One turning vector, and how many ticks it has turned
The counts run from 0 to 185.
[ -5.2  -1.9  10.7 -18.4  15.9  -6.3  21.2  -4.8 -17.9  20.2  28.8   6.8
 -13.1   5.6  35.1  -9.6 -22.3   2.9   8.0 -13.5  -9.3 -10.7   2.0 -18.0
   4.4  -3.0  12.0 -42.0  -7.2  -2.7  -9.2  -7.1  -8.3  15.8   4.5  -9.9
   0.5  15.9  21.4   3.0   1.6   4.5   0.1   6.9  -1.2  28.9  13.9   1.3
   7.6 -10.9  12.3] | 158
[-24.5  -6.5  -2.1   4.6  -3.8   3.2  16.7  12.8  -1.5  18.3   5.3  16.9
  -1.8   3.1   2.9 -10.6   0.8 -12.1   0.6 -40.9  -7.8   6.0   3.4 -22.2
   3.6  -7.4  15.6 -43.4   2.2 -22.4 -11.2  -3.3  17.8  -6.4   2.8  -5.7
  -3.1 -13.1  14.9 -12.8  12.5   8.6 -13.5  17.3   2.6  19.9   5.9  -9.5
   9.4  29.9  -7.5] | 144
[-24.2 -20.0   9.5  -5.5  -1.4  32.1  23.9 -11.5  -4.6   0.1  22.6   1.5
 -13.5   2.3  15.1   4.1 -13.1  -6.2 -13.7 -34.1 -23.0   2.8  13.6 -15.8
   9.0   7.2  20.4 -38.3  -3.9  -2.0   2.1  -9.6  -0.9  -1.9  14.9  -3.8
   3.2 -10.8   4.3  -8.6  27.8  -0.4  -5.6   4.0  -2.9  24.0   0.5   0.4
   9.3   7.9  13.9] | 180
[-12.3   7.3  -5.5  -8.3  -2.9   5.9  11.5  10.2  -3.6  25.8  27.0  16.3
 -15.4  -0.7  22.3  16.8 -14.2   8.6  -8.3 -17.4  -9.6   5.7 -15.5 -19.6
  -4.0 -19.2   9.0 -44.3 -18.0  -3.5   0.2   1.0  -4.4  17.6   9.5 -14.5
 -16.2   1.8  25.5  10.4  -2.9   6.4 -10.2   6.3   7.1   9.5  23.4   3.2
  -0.2  -1.5 -20.9] | 165
[-23.0   8.0   1.6  -8.2  -0.4   8.7  25.0 -16.0 -14.1  10.5   8.0   4.8
 -14.4  -2.7  25.8  -9.9 -13.6  -7.0 -15.8 -20.9 -18.5   4.8  18.4 -19.7
  -9.4   0.3  16.3 -35.6  -0.5  10.6  -9.5  -1.8  19.6  -6.3  -7.0 -20.5
  -1.9   1.0   9.4   2.6   0.7   9.9  -5.3   2.9   5.8  46.0   8.4  -9.0
   3.8  10.0  10.8] | 78
[-11.5  -9.0  13.0  -7.3   5.4   8.8  35.9   5.1 -11.6  19.6  17.1  21.7
 -15.8  -6.8  15.4 -22.8 -11.2  -7.5   3.8 -30.3  -4.3  -1.7  10.1  -9.3
   6.9  14.7  10.8 -25.0   1.4 -19.8   1.0   0.6  -9.4  19.4  14.7  -0.1
   3.7 -12.6   4.0 -12.6  12.0  -3.4 -12.5  23.5 -14.6  28.1  16.6   3.0
  18.8   7.6  10.3] | 151
[-23.8 -21.3  12.4 -14.6   1.6  20.9  25.6  -8.3  -6.7   1.5  22.3  -4.0
  -9.7   1.8  20.4 -10.3 -21.3  -6.1 -11.7 -30.6 -19.9   6.6  10.2 -15.9
  -1.0   1.9  22.9 -39.4   0.1  -6.6   1.7  -8.4   1.2  -7.3   3.3  -6.0
   0.6  -4.5   6.7  -4.3  31.7   6.0  -6.7   7.7  -4.3  18.2  -4.1  -1.2
   6.5   8.0  15.9] | 182
[ -2.2  -3.1   3.4 -12.6   0.6   8.7  33.2 -11.6 -21.2   7.8  36.5  -2.5
   3.5   5.8  19.1   7.2 -11.9   6.5 -13.5 -30.9 -10.9   7.8   2.7 -28.8
   2.1  -5.1  22.6 -38.8  -9.1  -6.8  -2.3  -3.6 -12.3  10.3   9.1  -4.4
  -1.1  -3.2  15.6   0.9  22.5   1.2   3.8   3.7 -11.0  19.0  17.6   0.1
   8.4   4.0   7.2] | 21
[  0.2  -4.7  16.3 -23.2  11.7   7.1  21.1   0.6 -20.1  20.9  29.2  10.5
 -17.2   1.2  27.1 -14.6 -23.6  -1.0   6.5 -21.8  -7.2 -17.3  13.3 -17.3
   1.3   6.5   7.8 -25.7  -7.9  -1.0 -12.9  -1.2  -8.8  13.2   5.0  -6.9
  10.5   4.2   7.7  -3.6  10.0  -1.2  -3.4  13.9 -13.2  34.5  14.6   6.6
  16.7  -1.8  12.3] | 155
[-18.4  -4.2  13.2 -11.2   3.7  19.3  10.4  13.5  -1.1  10.9  17.2  10.8
 -16.9  11.8  18.5 -13.0 -18.2   3.2 -16.8  -4.0 -14.5   2.4  -7.9  -6.0
   0.2 -15.8  18.5 -40.1 -14.9  -9.1  -1.4  -1.7  -5.3  18.8  37.4 -21.6
 -15.8  -2.3  17.9   3.3   8.4  -1.7 -16.0   7.0  -6.7  13.4  15.7   7.1
 -11.9  -1.6 -10.4] | 29
[ -9.2 -10.2  12.3   5.7  -7.3  26.7  24.7  -4.4   4.9  13.7  16.2  11.3
 -28.4  -3.9  24.7  -1.4  -4.9  -9.4  -6.3 -26.2 -14.3   9.0  24.8  -6.1
  -3.9   3.6   6.2 -27.3 -10.8  19.2  -9.9   5.7  11.9  14.6  10.5 -18.0
   2.5  -2.1   9.4 -13.7   2.6   6.4  -7.1   5.3   2.3  41.0  10.6 -10.6
  17.9  -1.5  -6.8] | 73
[-17.3  -2.4  11.2 -12.4   3.1  17.3  10.9   4.3  -8.9   7.6  21.6  13.1
 -12.2  12.1  22.0 -13.5 -15.8   2.4 -18.4  -3.5 -15.0   1.0  -6.3  -8.6
  -2.7 -19.4  19.2 -38.6 -16.1 -10.4  -2.1  -4.0  -6.8  18.8  36.2 -20.4
 -16.2  -2.8  17.1   5.4  12.3  -1.5 -11.4  10.8 -12.0  17.4  17.1   7.5
 -12.6  -2.3 -10.5] | 28
[ -2.8 -17.2  22.1 -12.4  -9.2  16.0  24.5  10.2  -5.2  28.8  18.9  10.1
 -22.5  -5.3  10.5   8.3  -6.2  -8.1   3.5 -30.0 -14.9   4.3  -1.4 -13.6
  -9.4  -1.6  13.3 -37.6  -4.8   5.3   4.2 -23.8   1.3   5.3  18.1  -8.0
   0.1  15.6  20.9  -1.8  19.5   4.3   7.0  -7.8  12.7  11.8  10.1   7.1
  20.2 -10.2  -8.9] | 99
[ -4.4 -17.5  24.1  -4.7  -0.9  13.9  14.3   5.7 -16.3  28.4  13.1  23.7
 -19.9  -4.5   7.5   9.2   0.3  -5.5   3.2 -33.5 -11.9  -8.6  -3.2  -9.0
   2.2   0.3   9.2 -36.9  -6.3  -2.4   4.4 -23.2 -12.2  15.7  31.8 -12.6
   2.3  16.5  13.3  -2.2   8.8  -6.7  11.3  -0.3   5.6  22.6  10.3  14.2
  10.2  -8.1  -7.5] | 96
[-19.5   8.4  -0.1  -3.3  -6.2  17.7  16.2   9.3  -2.3  12.8   9.1  10.0
 -15.5  -5.1  14.4 -16.5  -7.3  -6.0 -13.4 -10.2 -27.7  -0.6  18.2 -22.5
 -10.6 -11.0   7.9 -24.1  -2.5  -7.1   4.4  -4.8  23.8   5.4  10.8  -8.0
 -11.1 -16.2  11.3   6.3  10.3  12.2 -27.5  19.5   6.3  32.8  25.4   7.7
   4.9  -4.2 -21.0] | 109
[ -7.0   3.1  -0.8  -3.2  -4.5  -4.5   9.7  20.9   1.3  32.4   4.2  23.7
 -15.6  -6.6  18.3 -11.1  -4.1  -0.8   3.5 -38.3  -0.8  -5.6   8.9 -27.0
   0.1  -7.0   4.5 -28.2  -7.1  -6.5 -16.8   9.2   8.9  13.4  -6.9 -12.7
  -6.7  -7.3  13.4 -13.6  -8.9  10.9 -22.3  23.6   9.3  28.0  18.0   5.4
  11.8   9.4  -7.6] | 9
[  9.8   2.0  12.0  -4.6  -0.3   8.7   8.3   4.5  -3.1  10.8  18.7  20.2
 -29.6   2.3  24.5  -8.6   3.8   3.0  -7.5 -10.7 -20.6  -1.8  15.0  -9.8
 -24.5 -20.8  15.7 -33.6 -15.6  -1.8 -15.3  -7.0  -3.8   5.4  13.6 -39.6
  -6.2  11.0  20.7  -0.1  10.0   5.0   4.9   7.4   7.4  24.9  15.4   7.9
  -3.7   0.9  -4.8] | 132
[ -5.2  -2.5   1.9  -1.8 -17.4  14.0   0.6  15.2   3.4  21.1   6.9  15.2
  -5.6   2.7   9.7   7.6   2.4   9.2 -23.2 -39.5  -8.4   0.9   1.1 -30.5
  -3.3 -20.4  10.2 -32.6 -17.8   1.9 -17.0   5.5   3.2  16.2  14.9 -19.2
 -16.8  -9.1  15.7 -11.7   2.5   8.3 -12.4  14.6   7.2  17.3  16.0  11.7
  -2.3   6.3 -20.4] | 170
[-13.0 -22.2  -0.4 -10.4  -1.5  -9.5  21.3  -7.2 -18.9  25.7  13.3  10.9
 -14.4  -6.3  11.0   5.9 -13.6  10.2 -11.2 -34.5  -9.3   1.0   7.5  -4.0
  -9.5  10.1  -7.8 -45.8   6.5 -24.0  11.8 -11.8 -16.8   8.1   8.2 -19.2
  -0.7   0.6   9.6   6.3  13.6   3.1   2.9  25.2  -9.0  17.2   7.2   5.6
   7.0   4.3  10.5] | 122
[-30.2  12.4  -8.4  -6.6  10.1   0.4  28.5  -2.7 -22.0  12.9   9.8  11.8
  -8.5 -10.0  18.4  -5.3 -23.3  -2.3 -11.1 -23.7 -10.8  10.1  -5.2 -15.2
  -2.6  -2.9  20.0 -39.1   2.2  -8.9  14.2   4.4   4.3   0.1   1.9 -21.2
 -10.4 -11.0   7.4  16.0   2.2  -0.9 -16.3   7.1  -2.8  28.7  12.9   0.0
  -4.6  23.4   1.3] | 83
[-18.9  -7.7  12.8   2.0 -15.0  22.1  21.5   1.5   4.1  17.9  -1.9  11.3
 -14.1   2.4   3.5   0.9   5.0   2.5 -31.0 -38.3 -13.2   6.3  16.3 -22.4
   6.5   6.9  15.4 -33.4  -1.6  -6.8 -10.4 -13.9   0.7  10.7  27.1 -14.1
  -8.1 -10.5   4.6 -19.4   8.3   2.8  -7.9   9.8  14.1  22.0   8.6   9.9
   0.9   3.1   6.6] | 175
[ -7.3   4.9  -0.3   0.6  -4.7  -2.1   8.1   7.1  -6.5  30.3   5.4  28.2
 -11.7  -6.4  15.3  -3.4   4.3   1.6  -2.0 -42.2  -4.5 -14.5  15.5 -31.0
   7.5  -1.0   2.4 -28.2  -6.4  -3.5 -18.1   3.5   4.7  17.3  -0.5  -8.6
  -1.9  -5.8   8.3 -13.5 -11.0   4.3 -11.5  24.4   8.0  36.7  18.5   8.4
  11.4   6.9  -2.2] | 11
[ -4.7   3.3   4.0   2.6  22.3   3.4  24.7  -4.6 -14.4   1.8  26.0   9.6
 -11.8  -5.0  31.2 -15.4  -6.4  -1.0  -2.7 -25.9 -20.4  -6.3  21.4 -30.3
  -0.1 -10.6  25.3 -17.5  -0.8 -18.0  -2.1  -4.5 -11.5  10.9  -1.2 -20.9
   4.2   0.4   0.5   0.1  17.1   6.1 -10.0  12.0   5.6  35.2  12.3  15.7
  -9.3   0.3   3.1] | 51
[ -8.5   7.4   2.5  -3.9  25.7  -1.3  30.3   0.7 -13.6  11.2  21.1   5.3
 -13.8   0.4  23.8 -15.0 -11.5   1.0 -10.3 -16.9 -18.7  -4.3  17.5 -30.4
  -1.8  -6.9  22.0 -21.0   3.5 -26.6   0.2 -11.4 -10.6   9.9   9.7 -28.0
   5.6   5.4  -0.2   4.8  12.3   5.0 -10.4   6.6   8.8  27.7  12.5  18.1
 -12.7   1.0   2.8] | 53
[-17.7   3.5   7.4  -3.8  -8.2  10.0  22.4   9.5   0.1  14.5   9.4   7.3
 -12.4  -5.8  17.4 -21.8  -2.1  -7.8 -12.5  -9.4 -24.1   8.8  12.2 -22.0
 -14.3 -16.1  17.6 -29.9  -0.9  -7.2   4.1 -11.3  25.5   3.3   5.6  -6.5
 -13.7  -8.6  21.4   4.3  13.4  19.4 -19.3  13.6  12.2  25.1  22.4   3.2
   4.3 -10.9 -19.3] | 107
[ -8.8  -9.2  12.3  -0.6  -6.9  14.7  17.7   2.9  -2.2   7.3  23.3   8.6
 -10.5  -2.0  21.8  -8.7   2.6  -9.8   2.0 -18.5 -26.0   9.1   7.8 -19.6
 -10.4 -23.0  21.1 -38.0  -7.6   2.5   1.8 -14.4  19.2   2.5   4.2   0.9
 -10.7   3.8  28.5   3.8  19.4  16.0  -4.1   6.4  10.5  23.2  15.2  -2.8
  11.3 -12.0 -19.5] | 104
[  6.6 -21.9   4.8  -7.4  -2.4   7.4  17.2  -4.3 -14.0  12.3  31.6  17.7
 -23.9  -9.8  21.8   8.4  -9.5   8.0  -0.9 -29.0 -12.7   3.6   5.5   2.5
 -18.3  -5.6   1.0 -38.4  -9.9  -8.0   8.8   1.1 -23.6  14.3   9.2 -22.8
  -1.2   0.4  16.2   6.2  21.7   1.8   6.1  18.0 -15.4  16.3  11.8   3.3
  10.8   4.1  -1.6] | 126
[-18.9  11.5  -4.5  -1.8  -2.3  22.6   9.1  16.7   3.5  22.2  12.2  16.6
 -24.3   4.2   3.7  10.2  -4.7 -10.8  -5.7 -18.6 -21.3  -2.1   6.0 -21.0
  -8.2  -9.0  12.7 -43.0  -9.8  -7.3 -14.5  -8.5  18.7 -15.1  14.3 -25.0
   2.3  -3.8  12.0  -3.5   4.9   5.3 -11.0  -1.7  15.1  19.4  13.0  -2.4
   6.1  25.2 -12.2] | 139
[-15.2   5.6  -3.6 -14.3   7.5   1.7  12.4  11.5 -27.3  17.0   8.3  15.8
  -4.5 -10.1  11.4  -2.8 -25.0   1.0  -7.0 -35.6  -7.6  -1.0  -8.2 -19.2
  -6.8  -9.6  12.6 -30.1  -4.4  -6.6   8.8  11.4  -4.3   3.3   5.7 -25.7
  -6.9 -10.8   1.1  13.1  10.3  -4.3 -15.9  12.7 -12.8  25.1  13.3  11.0
  -4.5  29.9  -9.1] | 86
[-23.1 -12.3   3.3   4.5  -4.5  16.9  23.8  -5.3   5.2   9.4  20.3  25.1
 -24.4 -25.1  24.4   2.4  -1.0  -9.0  -3.2 -42.4 -17.3  11.1   9.8 -14.6
  -3.3   1.2  13.6 -28.2  -0.7  -9.9  12.5  -2.9  -3.9   5.9 -13.0  -1.4
  -7.0 -13.0   4.1  -5.0  14.5   7.4 -10.3  19.6  11.0  19.2   5.9   4.5
  11.9   3.4   3.6] | 44
[-29.1  11.8  -5.1  -4.2   5.6   7.2  20.0 -18.9 -22.7   4.9   9.8  10.7
  -9.5  -5.9  24.9  -6.3 -14.2  -7.8 -14.5 -22.0 -19.2   3.6  10.5 -19.4
  -3.5  -4.9  16.1 -36.9  -2.0   3.3   0.6  -1.9  15.2  -5.2  -4.0 -16.8
  -4.7  -3.9   8.3  13.3  -0.8   4.7  -3.8   7.0   1.1  45.6  12.7  -8.0
  -3.5  15.3   4.6] | 80
[ -9.0   2.9  -1.9  -3.3  -0.1  -3.4  11.0  22.7   6.0  32.8   7.2  24.5
 -17.4  -5.6  19.1 -10.5  -7.8  -1.2   9.0 -33.9  -1.8  -2.8   5.3 -22.1
   0.9  -7.7   6.5 -31.4  -6.2  -5.2 -12.9  11.3  10.2  12.8  -6.5 -13.4
  -9.3  -8.2  18.0 -11.4  -7.0   8.7 -24.9  22.1  10.1  22.5  16.9   1.8
  12.2  11.2 -11.1] | 8
[ -4.1 -18.5  24.3  -4.9  -3.0  16.5  19.7   7.5 -10.9  27.6  15.2  17.7
 -21.8  -4.2   8.5  10.3  -1.8  -7.2   5.6 -31.7 -13.6  -2.0  -4.5  -9.0
   3.0  -0.2  10.8 -38.7  -5.7  -0.8   5.8 -23.6  -8.4  13.9  29.2 -11.7
   1.2  15.9  16.2  -1.3  10.5  -3.8   8.9  -4.6  10.2  19.0   9.7  10.2
  12.9  -9.0  -6.5] | 97
[-20.0   2.6  -8.5   4.6   3.3  18.1  12.7  10.4  -3.9  10.5  11.2   6.5
 -18.8   0.4  12.5 -12.2  -9.2  -0.6  -7.4 -15.0 -26.3  -7.5  20.6 -21.6
   4.5  -6.6   6.7 -27.0  -2.3  -7.6   7.0   1.4  19.4   9.2  13.4  -9.5
  -7.1 -22.7   7.3   6.4   7.3   5.3 -35.2  18.0   3.6  34.6  24.5   9.5
   4.2   0.8 -18.6] | 111
[-33.1 -23.5  10.4  -4.1  -7.3   9.7  -0.5   5.4  13.5  22.6  -2.0  18.1
 -20.8  -1.4  15.7   1.7  -8.8  -6.4  -6.7 -39.1 -12.4  -1.7   1.5 -14.9
   3.9  -2.1   4.8 -49.9  -2.8  -2.1  -7.3 -13.0   9.7   0.2   2.8 -13.0
 -10.2   3.7  14.2 -12.0  -1.4  11.5  -7.3  13.5  19.2  16.6  -7.0   2.6
   3.4   2.0   3.0] | 38
[ -7.2  -5.3   2.2  -7.8  11.3   0.6   6.3  14.8 -27.3  14.9   8.7  19.8
  -2.6  -4.7  13.4  -5.1 -18.1   1.0   0.6 -45.0  -2.4  -5.1  -8.1 -18.0
   3.1 -14.8  14.4 -31.7  -7.5  -7.1   6.2  12.7 -10.3  13.0  14.3 -25.1
  -7.0  -5.8   4.4   8.3   9.4  -7.6 -12.9  13.4 -13.7  28.6  11.5  15.2
  -6.4  25.5 -12.7] | 88
[-16.8 -22.4  -8.0  -2.2   8.8  -6.1   2.3  -6.2 -20.0  18.0   6.1   3.7
  -5.1   7.6  10.6   3.4 -14.7   9.6  -6.1 -40.6 -14.7 -17.7  20.2 -21.0
  10.4   5.6  -7.0 -44.4   4.8 -13.9   0.3  -5.0   0.9   5.8   9.9 -15.6
   3.7  -5.7   3.9   2.7   4.8   4.8  -7.6  25.1  -4.9  35.4   4.8   7.3
   4.1  10.5   3.1] | 118
[ 15.9  -8.7  14.6  -9.0  -1.0   2.6  17.5   9.8  -3.2  12.6  20.8  14.4
 -28.3   0.2  24.4  -8.7  -4.1   7.6  -5.8 -17.8 -13.3   5.6  11.5  -4.4
 -28.7 -17.5  15.3 -32.9 -11.3  -3.2 -10.8  -1.4 -12.7   7.3   9.4 -38.9
  -6.7   9.0  23.0  -2.4  17.4   6.9   4.7   9.8   1.7  16.8  14.0   6.4
   1.1  -0.2   1.6] | 130
[-22.3 -18.0  11.0 -12.9  -1.8  24.0 -12.1  18.1   8.8  19.9   7.8  12.1
 -22.4  11.8  17.0   2.4 -19.3  -0.2  -7.8 -25.1 -15.1 -14.2   0.6 -12.0
   5.0 -11.2   3.0 -42.5 -17.9   8.7 -13.8  -2.0   7.6   6.2  23.4 -22.1
  -6.0   1.1  11.7  -7.6   2.4   3.8 -16.3   8.3   4.0  19.7   1.8   8.0
   0.5   6.2 -10.5] | 34
